(in the rows, 128 means zero)
The same turns and mirrors carry the whole set onto itself and the rows of a family onto each other. Which other rows belong to the same family as each row named below? List them in the order they appear above.
These 30 rows form 10 families of 3 rows each.
Leb: [131 125 118  97 156 147 123 115 101 128 125 151 106 136  97 161 125 136
 127 122 121 118 111 143 132 157 157 143 123 101 153 110 139 134 137 167
 124]
pivav: [138  91 102 115 138 122 134 129 112 172 127 137 128 152 122 153 165 143
 127 130 137 141 144 103 110 137 127 124  97 106 150 126 124 131 130 118
 147]
kos: [147 128 139 119 135 124 113 120 132 130 101 153 134 121 119  99 157 171
 110 124 116 110 123 144 134 156 159 141 168 135 137 117 117 137 124 101
 121]
Bab: [141 135 117 116 140 114 125 124 132 139 102 148 115 119 102 107 155 168
 111 119 138 131 139 141 123 135 149 130 183 126 128 117 103 122 144  96
 134]
Vetuv: [130 109 104  89 142 144 135 125 127 176 129 149 115 140 132 162 144 136
 116 131 124 128 138 106 104 140 106 122 122 111 152 155 120 115 128 107
 151]
Moke: [123 107 107  89 133 120 140 118 120 169 133 139 108 150 106 151 151 146
 106 129 123 157 143 101 120 132 131 115 118 102 166 127 109 134 141 109
 148]
rif: [138 134 129 102 160 143 116 126 119 131 109 149 128 123  90 160 127 136
 121 134 131 124 120 141 116 176 144 151 133 109 168 107 151 106 130 161
 117]
vapi: [157 126 130 120 140 116 115 125 147 141  95 151 146 127 113 114 153 167
 121 115 120 125 128 148 132 147 137 135 181 122 135 137 113 116 141  98
 124]
nuzud: [128 132 128  91 147 135 121 118 111 128 126 149 108 117  76 151 126 152
 120 111 136 127 129 134 135 160 155 135 132 112 162  96 120 112 124 164
 115]
kerig: [147 134 135 129 154 111 123 129 127 137  92 134 142 118 127 121 157 163
 115 139 141 122 121 140 114 146 134 139 182 128 141 122 128 122 143  94
 136]
Dutat: [127 105 103 109 151 130 129 120 114 174 123 131 122 141 128 165 146 145
 105 140 116 138 131 105  98 148 113 124 118 106 166 140 133 133 149 109
 152]
Pade: [135 103 107  94 143 123 151 130 113 155 115 132 115 149 132 146 151 137
 124 126 124 132 129 103 110 127 127 118 121 106 160 131 116 152 153 102
 158]
Zez: [131 108 101  89 136 118 125 132 119 167 127 134 137 137 129 149 156 138
 118 121 118 136 152  97 124 136 118 126 109 111 174 140 122 135 139 103
 152]
nimok: [133 123 115 109 153 153 125 137 113 135 134 154 121 124 102 147 128 155
 122 130 141 110 129 155 122 158 156 132 125 111 166 100 140 121 123 161
  97]
Fosam: [132 135 132  81 146 147 122 119 121 120 129 169 130 123 103 151 134 127
 118 134 141 124 119 145 128 168 140 145 131 113 162 123 146 106 104 156
 122]
dedu: [147  93 107 100 134 136 114 144 110 176 117 136 109 124 115 143 164 165
 126 118 117 146 135  93 117 143 132 108 113 106 148 141 122 128 125  97
 131]
migat: [137 133 134 115 137 129 125 147 129 135  90 151 144 125 112 107 149 157
 129 134 137 124 128 151 116 140 129 137 170 127 121 148 111 114 140  95
 128]
Dok: [156 119 131 132 142 127 127 127 137 149  96 168 132 117 108 116 165 172
 132 126 142 133 128 151 119 147 141 123 168 130 132 127 131 139 147  92
 128]
Genuf: [114  98 116  87 130 130 126 138 107 162 128 137 135 143 123 151 153 143
 117 141 122 141 129 114 116 133 112 125 107 101 157 157 122 136 135 102
 145]
Pid: [115 137 133  98 147 159 110 136 100 131 117 155 130 117  92 156 123 145
 129 125 129 116 125 152 131 168 139 144 114 115 151 127 129 111 125 157
 116]
rusuv: [142 143 142 119 150 124 124 118 123 142 105 155 142 116 134 127 154 165
 119 129 143 113 125 139 127 151 133 133 173 128 124 136 110 118 116  88
 138]
Sebot: [151 127 140 133 138 131 131 135 122 134 105 151 134 123 113  97 152 177
 113 133 125 147 118 139 131 149 160 109 159 130 137 132 118 121 121 108
 109]
mup: [147 117 131  88 137 149 112 126 120 127 136 148 112 138  96 137 135 129
 115 129 118 118 131 128 123 157 146 138 117 125 164 114 137 116 126 178
 113]
romul: [140 110 115 100 135 136 122 127 127 187 117 139 113 142 125 140 156 147
 125 130 106 125 147  86 118 134 132 122 115 126 154 137 113 141 142  99
 147]
Gamo: [138 147 127 102 156 143 115 121 109 134 140 147 123 127  94 146 117 137
 120 121 122 118 136 145 139 167 145 138 125 119 164 123 136 118 132 168
 108]
vetiz: [151 132 130 118 150 131 128 131 132 128  77 154 130 133 119 126 155 158
 128 120 131 118 121 153 126 139 158 139 179 119 128 110 109 126 149 106
 137]
mupa: [146 124 138 132 134 141 123 118 137 129  83 141 132 129 125 114 144 171
 120 124 129 125 122 134 126 134 130 124 179 141 134 116 107 124 137 106
 127]
doku: [136 139 132  96 145 161 105 118 105 131 119 143 108 140  97 149 127 133
 123 135 133 129 132 135 140 160 145 151 128 114 158  97 140 130 117 154
 104]
kegos: [136 129 114 105 141 159 115 150 107 137 126 145 102 121 100 130 148 136
 121 126 130 145 141 140 133 152 151 132 111 128 161 111 145 104 117 163
 113]
bedub: [135  98  91  92 128 139 124 118 116 151 113 142 121 142 119 142 144 141
 112 130 119 138 139  81 102 139 120 122 116 106 155 135 126 149 135 103
 143]

The rest of the family of nuzud: Bab, Moke
The rest of the family of Pid: migat, Genuf
The rest of the family of Vetuv: Fosam, rusuv
The rest of the family of mupa: doku, bedub
The rest of the family of rif: kerig, Dutat
The rest of the family of Dok: pivav, nimok
The rest of the family of Sebot: dedu, kegos

The same turns and mirrors carry the whole set onto itself and the rows of a family onto each other. Which other rows belong to the same family as each row named below? List them in the order they appear above.
These 30 rows form 5 families of 6 rows each.
Rin: [112 145 139 167 109 128 110 127 113 150]
sen: [ 97 130 119 164 117 137 146 128 127 136]
gifi: [131 130 115 160  98 134 118 121 128 147]
dubop: [110 128 106 159 105 114 121 124 121 153]
sil: [104 118 120 162 131 151 150 125 118 151]
Tures: [106 117 114 161 108 136 127 113 115 156]
Rurep: [109 113 106 157 113 130 139 118 119 160]
Ver: [113 126 103 159 112 137 141 129 133 139]
tizap: [116 144 147 125 146 133 144 138 102 116]
zof: [150 153 141 122 138 124 131 136  99 131]
pep: [145 141 149 131 121 112 136 106  87 142]
Sus: [149 138 148 128 138 120 123 123  96 136]
ruvi: [ 99 132 110 167 121 132 124 129 127 150]
Fireb: [133 151 139 130 149 136 153 130 119 120]
Gekiz: [128 114  96 154 116 130 112 119 116 138]
lamo: [125 132 112 169 108 145 123 121 123 148]
puse: [113 131 111 119 138 108 138 124  91 121]
Nev: [114 130 133 162 104 129 137 117 133 160]
manol: [136 132 122 115 144 130 143 140  94 123]
Mik: [131 137 157 118 139 136 145 132  98 136]
zuz: [127 137 131 167 111 122 117 118 133 147]
guz: [135 134 136 112 140 124 149 112  91 133]
nurur: [138 126 133 110 130 122 143 119  82 136]
zum: [131 120 119 123 138 116 142 131  78 127]
gosuf: [100 142 120 167 114 132 132 139 129 150]
kurop: [144 152 133 118 137 122 135 125  97 122]
nuzu: [121 151 138 121 148 114 144 126  90 131]
durim: [134 139 136 115 138 109 122 134  84 137]
kabeg: [113 141 137 113 148 120 144 139  98 133]
fibu: [123 116  98 161 110 119 136 116 112 147]

The rest of the family of lamo: Tures, ruvi, guz, kurop, nuzu
The rest of the family of Nev: dubop, Ver, manol, Mik, durim
The rest of the family of nurur: gifi, Rurep, zof, gosuf, kabeg
The rest of the family of pep: Rin, sil, Fireb, Gekiz, puse

The same turns and mirrors carry the whole set onto itself and the rows of a family onto each other. Which other rows belong to the same family as each row named below? List them in the order they appear above.
These 18 rows form 3 families of 6 rows each.
mivi: [119 111 147 123 110 113 151 140 153 113 131 112 136 107]
tib: [128 126 116 126 102 133 111 103 144 134 124 139 149 150]
kolap: [118 105 117 116 129 113 124 155 128 143 162 112 126 123]
rus: [142 149 143 122 147 127 145 132 137 102 118 124 123 125]
Fesi: [136 150 148 123 139 112 149 130 124 111 113 125 124 114]
nater: [129 113 138 119 101 116 159 131 145 116 116 108 135 115]
degu: [135 130  97  98 142 118 125 125 128 147 128 136 112 124]
ler: [118 114 104 112 128 129 131 154 133 144 158 113 129 111]
leda: [137 110  98 111 131 100 112 127 140 141 128 142 111 131]
tuko: [139 141 149 115 141 103 139 122 139 118 108 135 120 116]
zita: [129 137 137 153 118 140 109 134 111 120 148 136 143 133]
dilil: [133 141 144 146 123 142 109 125 111 121 138 152 135 121]
Sali: [137 117 129 122 110 126 153 137 161 109 118 105 137 125]
pused: [129 123 103 104 142  97 119 124 126 142 132 136 110 135]
robi: [121 107 122 124 137 120 116 157 127 133 166 127 116 117]
laki: [128 112 117 141  85 131 116 114 139 125 123 143 145 127]
Rit: [117 144 137 140 125 146 110 128 125 125 155 135 151 135]
Rasu: [133 118 112 137  94 130 114 106 130 123 121 141 139 147]

The rest of the family of rus: tib, degu, ler, Sali, Rit
The rest of the family of robi: mivi, leda, tuko, dilil, laki

